The rows below come in pairs that one turn or mirror swaps. Which row does each named row swap with?
The rows were stretched afterwards, more along some directions than others.
mikot: |  1.34 |  0.59 |  0.86 |  0.07 |  0.23 |  2.17 | -1.16 |  0.00 | -0.85 |  0.47 |  0.28 |  0.11 |  2.45 | -0.03 |  0.21 |  3.10 |  0.68 | -0.10 | -1.10 | -0.40 |  1.15 |  0.89 |  0.21 |
tuput: |  1.77 |  0.38 |  2.59 |  0.15 |  2.97 | -0.64 |  0.61 | -0.85 | -0.10 |  0.38 | -0.38 | -0.38 |  4.20 | -0.32 | -0.32 |  2.41 | -3.84 | -0.58 | -0.71 | -1.06 |  0.24 | -0.62 |  0.63 |
Vomi: |  1.66 |  1.08 | -0.08 |  1.39 |  1.53 |  0.62 | -1.32 | -0.38 | -1.03 | -0.90 |  0.57 |  0.06 |  2.69 | -0.05 |  0.16 |  3.26 |  0.84 | -0.73 | -0.83 | -1.16 |  1.06 | -0.07 | -0.38 |
Zakaz: |  2.13 |  0.14 |  0.31 |  0.50 |  0.98 |  1.07 | -1.40 | -0.07 | -1.16 | -0.74 |  0.68 |  0.21 |  2.42 |  0.22 |  0.02 |  2.70 |  1.15 |  0.25 | -1.15 | -0.90 |  1.41 |  0.43 |  0.08 |
zira: |  0.86 | -0.27 |  3.38 | -2.10 |  1.95 |  1.98 |  1.84 | -1.09 | -0.17 |  0.44 |  1.63 | -1.04 |  4.99 |  0.72 |  1.38 |  1.70 | -2.55 |  0.22 | -1.88 | -1.41 |  0.66 | -1.17 |  1.70 |
nat: |  0.90 | -0.41 |  3.29 | -1.79 |  1.68 |  1.63 |  2.21 | -0.74 | -0.09 |  0.39 |  1.62 | -0.98 |  4.84 |  0.74 |  1.23 |  1.55 | -2.16 | -0.13 | -1.81 | -0.92 |  0.90 | -1.05 |  1.42 |
Reli: |  1.52 | -0.73 |  0.44 | -0.67 |  1.29 |  0.68 | -0.28 | -0.77 | -1.35 |  1.16 |  0.61 | -1.94 |  0.97 |  0.78 |  1.69 |  0.10 | -1.02 |  1.69 | -2.41 | -1.87 | -0.69 |  1.20 |  0.07 |
Zot: |  1.90 |  0.53 |  2.74 | -0.42 |  3.00 | -0.56 |  0.54 | -0.62 | -0.22 |  0.65 | -0.64 | -0.41 |  3.89 | -0.60 | -0.27 |  2.26 | -3.61 | -0.76 | -0.53 | -0.98 |  0.20 | -0.16 |  0.73 |
mopo: |  1.36 |  0.13 |  0.50 | -1.46 |  2.19 |  0.89 |  0.51 | -1.17 | -1.27 |  1.54 |  1.05 | -2.59 |  1.75 |  0.57 |  1.95 |  0.55 | -1.59 |  0.81 | -3.48 | -2.66 | -0.60 |  1.01 |  0.65 |
Ronok: |  2.06 | -0.28 |  0.26 |  1.63 |  0.65 |  0.76 | -1.48 | -0.19 | -0.65 | -0.74 | -0.06 |  0.43 |  2.48 |  0.51 | -0.30 |  2.96 |  0.11 |  0.75 | -1.87 | -0.67 |  1.90 | -0.20 | -0.81 |
muta: |  0.84 | -0.35 |  3.32 | -2.10 |  1.62 |  1.92 |  2.08 | -1.08 | -0.17 |  0.42 |  1.59 | -1.15 |  4.81 |  0.67 |  1.34 |  1.58 | -2.27 |  0.26 | -1.99 | -1.20 |  0.59 | -1.11 |  1.66 |
remu: |  0.77 | -0.04 |  0.51 | -1.74 |  1.98 |  1.20 |  0.32 | -1.51 | -1.49 |  1.79 |  1.77 | -2.28 |  1.92 |  1.02 |  1.99 |  0.79 | -1.77 |  0.90 | -4.19 | -1.89 | -0.56 |  0.84 |  0.44 |
Vipi: |  0.99 | -0.43 |  0.59 | -0.95 |  2.17 |  0.46 | -0.39 | -1.01 | -1.04 |  0.80 |  1.41 | -1.94 |  2.59 |  0.91 |  1.83 |  0.69 | -1.48 |  1.41 | -3.72 | -2.67 | -0.40 |  0.86 |  0.38 |
pozu: |  1.75 |  0.04 |  0.02 |  0.97 |  0.05 |  1.28 | -1.46 | -0.20 | -1.09 | -0.25 | -0.26 |  0.12 |  2.32 | -0.40 | -0.29 |  2.96 |  1.13 |  0.47 | -0.96 | -0.51 |  0.52 |  0.11 |  0.44 |
Kebe: | -0.03 | -0.63 |  0.74 | -1.67 |  0.04 |  0.80 |  2.24 | -0.29 | -1.40 | -0.48 |  0.97 |  0.66 |  3.21 | -0.28 | -0.33 |  1.69 | -2.85 | -1.61 | -0.35 | -0.58 |  0.52 | -0.94 |  0.74 |
didod: |  1.31 | -1.04 |  0.55 | -1.21 |  1.35 |  1.16 |  0.37 | -1.18 | -1.73 |  1.53 |  0.13 | -2.24 |  1.65 |  0.46 |  1.71 |  1.19 | -1.58 |  1.04 | -2.92 | -2.90 | -0.12 |  0.88 |  1.18 |
lare: |  1.75 | -1.73 |  1.33 | -1.09 |  1.18 | -0.90 |  0.46 | -0.18 |  2.07 | -1.50 | -0.37 | -1.11 |  2.24 | -0.27 | -0.74 |  1.08 | -3.59 |  0.46 | -0.94 | -1.27 |  0.49 | -0.23 | -0.30 |
nezum: | -0.37 | -0.31 |  0.58 | -1.46 |  0.30 |  0.89 |  2.32 | -0.59 | -1.29 | -0.50 |  1.11 |  0.82 |  3.89 | -0.66 | -0.56 |  1.84 | -2.17 | -1.34 | -0.42 | -0.23 |  0.45 | -1.23 |  1.05 |
Muzat: |  1.89 |  0.49 |  2.79 | -0.22 |  2.77 | -0.58 |  0.53 | -0.71 | -0.41 |  0.61 | -0.65 | -0.30 |  3.88 | -0.39 | -0.30 |  2.28 | -3.81 | -0.76 | -0.49 | -1.00 |  0.12 | -0.13 |  0.56 |
zivim: |  1.58 |  0.13 |  0.01 |  1.65 |  0.72 |  0.89 | -1.40 | -0.06 | -0.91 | -0.29 |  0.39 |  0.51 |  2.67 |  0.73 |  0.64 |  3.26 |  1.21 |  0.72 | -1.12 | -0.32 |  1.86 |  0.26 | -0.70 |
Nenas: |  0.81 | -0.20 |  3.15 | -2.17 |  1.67 |  1.91 |  2.01 | -0.88 | -0.25 |  0.61 |  1.89 | -1.03 |  4.62 |  0.86 |  1.59 |  1.53 | -2.00 |  0.36 | -2.42 | -0.96 |  1.00 | -0.90 |  1.20 |
feve: | -0.16 | -0.58 |  0.64 | -0.89 |  0.65 |  0.83 |  1.82 | -1.07 | -0.91 | -0.92 |  1.26 |  0.15 |  3.89 | -0.50 | -0.39 |  1.87 | -2.80 | -0.79 | -0.39 | -1.03 | -0.01 | -1.58 |  1.23 |
kavu: |  0.59 |  0.70 |  0.22 | -1.37 |  1.69 |  1.15 |  0.48 | -1.14 | -1.59 |  0.99 |  0.81 | -1.93 |  1.46 |  0.54 |  2.23 |  0.20 | -1.38 |  1.30 | -3.47 | -1.79 | -1.06 |  0.84 |  0.67 |
Somu: |  1.04 | -0.56 | -0.40 |  0.12 |  1.52 |  0.56 | -0.21 | -0.83 | -0.83 |  1.33 |  0.51 | -2.32 |  1.62 |  0.19 |  1.40 |  0.60 | -1.00 |  0.95 | -3.12 | -1.53 | -0.61 |  0.66 |  0.49 |
rir: |  1.73 | -1.53 |  1.39 | -1.03 |  0.79 | -0.94 |  0.90 |  0.44 |  1.57 | -1.58 | -0.29 | -0.86 |  1.86 | -0.41 | -0.58 |  1.04 | -2.41 | -0.23 | -0.26 | -0.60 |  0.85 |  0.24 | -0.40 |
nabo: |  0.94 | -0.45 | -0.21 | -0.58 |  1.11 |  0.96 |  0.67 | -0.90 | -2.11 |  1.55 |  0.86 | -1.67 |  1.61 |  0.43 |  1.38 |  0.29 | -1.56 |  0.94 | -3.80 | -1.49 | -0.07 |  0.12 |  0.44 |
sozo: |  1.59 |  0.63 |  2.40 | -0.09 |  2.90 | -0.51 |  0.25 | -0.87 | -0.39 |  0.58 | -0.43 | -0.29 |  4.06 | -0.46 | -0.57 |  2.46 | -3.86 | -0.85 | -0.96 | -1.00 | -0.03 | -0.19 |  0.70 |
Rok: |  1.09 | -1.33 |  0.93 | -1.51 |  0.79 | -0.82 |  1.47 |  0.21 |  1.60 | -1.42 |  0.14 | -1.04 |  2.27 | -0.71 | -0.66 |  0.70 | -2.63 | -0.59 | -1.08 | -0.32 |  0.43 | -0.17 |  0.05 |
Nin: |  1.47 | -1.77 |  0.99 | -0.61 |  1.13 | -0.64 |  0.82 | -0.26 |  2.23 | -1.97 | -0.18 | -0.90 |  2.18 | -0.44 | -1.01 |  1.38 | -2.97 |  0.17 | -1.06 | -1.16 |  0.71 | -0.77 | -0.40 |
Mufur: |  0.97 | -0.24 |  3.49 | -2.10 |  1.78 |  1.62 |  1.65 | -0.83 | -0.11 |  0.71 |  1.56 | -1.26 |  4.49 |  0.85 |  1.60 |  1.18 | -2.34 |  0.46 | -2.02 | -1.32 |  0.80 | -0.95 |  1.27 |
Vazut: |  1.96 |  0.54 |  0.47 |  1.13 |  0.78 |  0.99 | -1.64 |  0.11 | -0.80 |  0.01 |  0.18 |  0.27 |  3.37 | -0.73 |  0.06 |  3.15 |  0.88 | -0.22 | -1.74 | -0.83 |  1.19 |  0.14 | -0.29 |
sared: |  0.92 |  1.05 |  0.29 |  0.08 |  1.00 |  1.73 | -1.22 | -0.85 | -0.49 |  0.11 |  0.27 |  0.14 |  2.64 |  0.20 |  0.62 |  3.35 |  0.06 | -0.60 | -1.24 | -0.77 |  0.83 |  1.08 | -0.37 |
soz: |  1.80 |  1.34 |  0.71 |  0.35 |  0.10 |  1.55 | -1.32 |  0.25 | -1.26 | -0.10 | -0.39 |  0.40 |  2.26 | -0.26 |  0.63 |  2.75 |  0.64 | -0.22 | -1.15 | -0.21 |  0.86 |  0.70 | -0.18 |
Kiras: | -0.09 | -0.30 |  0.64 | -0.65 |  0.78 |  0.34 |  1.64 | -0.81 | -0.73 | -1.25 |  1.34 |  0.87 |  4.10 | -0.25 | -0.56 |  2.11 | -2.90 | -1.07 | -0.22 | -0.49 |  0.54 | -1.41 |  0.39 |
nipos: |  0.71 |  0.05 |  0.15 | -1.32 |  2.23 |  0.80 | -0.17 | -1.44 | -1.00 |  1.63 |  0.85 | -2.40 |  1.17 |  0.76 |  1.69 |  0.95 | -2.12 |  2.11 | -3.49 | -2.24 | -0.78 |  1.06 |  0.77 |
dedo: |  1.43 | -1.85 |  1.70 | -1.16 |  0.92 | -0.64 |  0.61 | -0.12 |  1.67 | -1.38 |  0.07 | -1.17 |  2.24 | -0.12 | -0.66 |  0.50 | -3.38 |  0.12 | -0.88 | -1.05 |  0.43 | -0.12 | -0.57 |
koli: |  1.76 |  0.79 |  0.69 |  0.75 |  1.10 |  1.05 | -1.52 | -0.38 | -1.08 |  0.30 |  0.31 |  0.42 |  2.81 |  0.03 | -0.24 |  3.52 |  0.16 | -0.86 | -1.53 | -0.30 |  1.13 |  0.79 | -0.64 |
pemab: |  2.29 |  0.84 |  0.73 |  0.52 |  0.92 |  1.39 | -1.36 | -0.28 | -1.10 |  0.10 |  0.14 |  0.04 |  3.01 |  0.01 |  0.24 |  3.58 |  0.15 | -0.31 | -1.26 | -1.42 |  1.24 |  0.34 |  0.01 |
pif: |  1.93 | -1.48 |  1.28 | -0.65 |  1.12 | -0.76 |  0.71 | -0.11 |  1.90 | -1.15 | -0.17 | -0.95 |  2.00 | -0.29 | -0.82 |  1.02 | -3.27 |  0.32 | -1.33 | -0.81 |  0.72 | -0.57 | -0.92 |
zomun: |  1.55 | -1.72 |  1.26 | -0.89 |  0.73 | -0.85 |  0.93 |  0.33 |  1.48 | -1.31 |  0.11 | -0.64 |  1.88 | -0.22 | -0.86 |  0.71 | -2.56 | -0.18 | -0.70 | -0.44 |  1.02 | -0.37 | -0.81 |
bub: | -0.29 | -0.73 |  0.30 | -0.81 |  0.56 |  0.27 |  1.69 | -0.81 | -0.79 | -0.99 |  1.07 |  0.47 |  3.63 | -0.52 | -1.23 |  1.76 | -2.75 | -1.14 | -0.57 | -0.60 |  0.14 | -1.70 |  0.98 |
dofi: |  2.48 |  0.06 |  0.18 |  0.35 |  0.90 |  1.44 | -0.91 |  0.07 | -1.76 | -0.59 |  0.30 |  0.33 |  2.21 |  0.44 |  0.06 |  3.21 | -0.27 |  0.19 | -1.79 | -1.42 |  2.12 |  0.27 | -0.09 |
Ped: |  1.89 | -0.57 | -0.19 | -0.78 |  1.96 |  1.60 |  0.55 | -1.17 | -1.63 |  1.00 |  1.13 | -2.39 |  1.46 |  0.23 |  1.49 |  0.65 | -2.09 |  1.30 | -4.12 | -2.72 |  0.12 | -0.06 |  0.64 |
sevid: |  0.63 |  0.75 | -0.24 | -2.21 |  1.56 |  0.94 |  0.13 | -1.14 | -1.24 |  2.01 |  0.45 | -2.14 |  0.96 |  0.36 |  2.36 |  1.22 | -1.68 |  0.59 | -3.29 | -1.59 | -0.53 |  1.63 |  0.49 |
boluk: | -0.52 | -0.35 |  0.58 | -1.73 |  0.17 |  0.88 |  2.42 | -0.57 | -1.43 | -0.57 |  1.25 |  0.80 |  3.79 | -0.17 | -0.83 |  1.81 | -2.48 | -1.57 | -0.79 | -0.24 |  0.24 | -1.15 |  1.21 |
bebof: |  1.57 |  0.20 |  0.29 | -1.21 |  1.59 |  0.69 |  0.13 | -0.32 | -1.37 |  1.10 |  1.11 | -2.56 |  1.15 |  0.32 |  2.12 |  0.19 | -0.97 | -0.31 | -2.59 | -2.07 | -0.44 |  1.09 |  0.22 |
topef: |  2.78 | -0.75 |  1.12 |  1.32 |  0.96 |  1.30 | -1.76 | -0.71 | -0.62 |  0.10 | -0.62 | -0.41 |  2.47 |  0.27 |  0.50 |  3.49 | -0.48 |  1.00 | -1.16 | -2.27 |  1.67 |  0.17 | -0.49 |
kud: |  1.45 |  0.81 |  2.52 |  0.03 |  2.93 | -0.62 |  0.35 | -0.80 | -0.39 |  0.54 | -0.58 | -0.17 |  4.19 | -0.71 | -0.70 |  2.35 | -3.29 | -0.94 | -0.61 | -0.90 |  0.04 | -0.47 |  0.90 |
Naz: | -0.38 | -0.17 |  0.33 | -1.17 |  0.33 |  0.30 |  1.85 | -0.59 | -1.37 | -0.70 |  0.77 |  0.78 |  3.57 | -0.89 | -1.00 |  2.09 | -2.17 | -1.15 | -0.45 | -0.03 |  0.39 | -1.37 |  0.94 |
Veku: |  1.82 | -0.13 | -0.04 | -0.58 |  1.99 |  0.81 | -0.43 | -1.11 | -1.81 |  1.36 |  1.07 | -2.19 |  1.47 | -0.05 |  1.38 |  0.33 | -1.58 |  0.93 | -2.93 | -2.30 | -0.77 |  0.43 |  0.71 |

zomun is swapped with bub
pif is swapped with boluk
Vipi is swapped with Vazut
nabo is swapped with Ronok
mopo is swapped with pemab
mikot is swapped with nipos
remu is swapped with koli
nezum is swapped with lare
dofi is swapped with Ped
Nenas is swapped with sozo

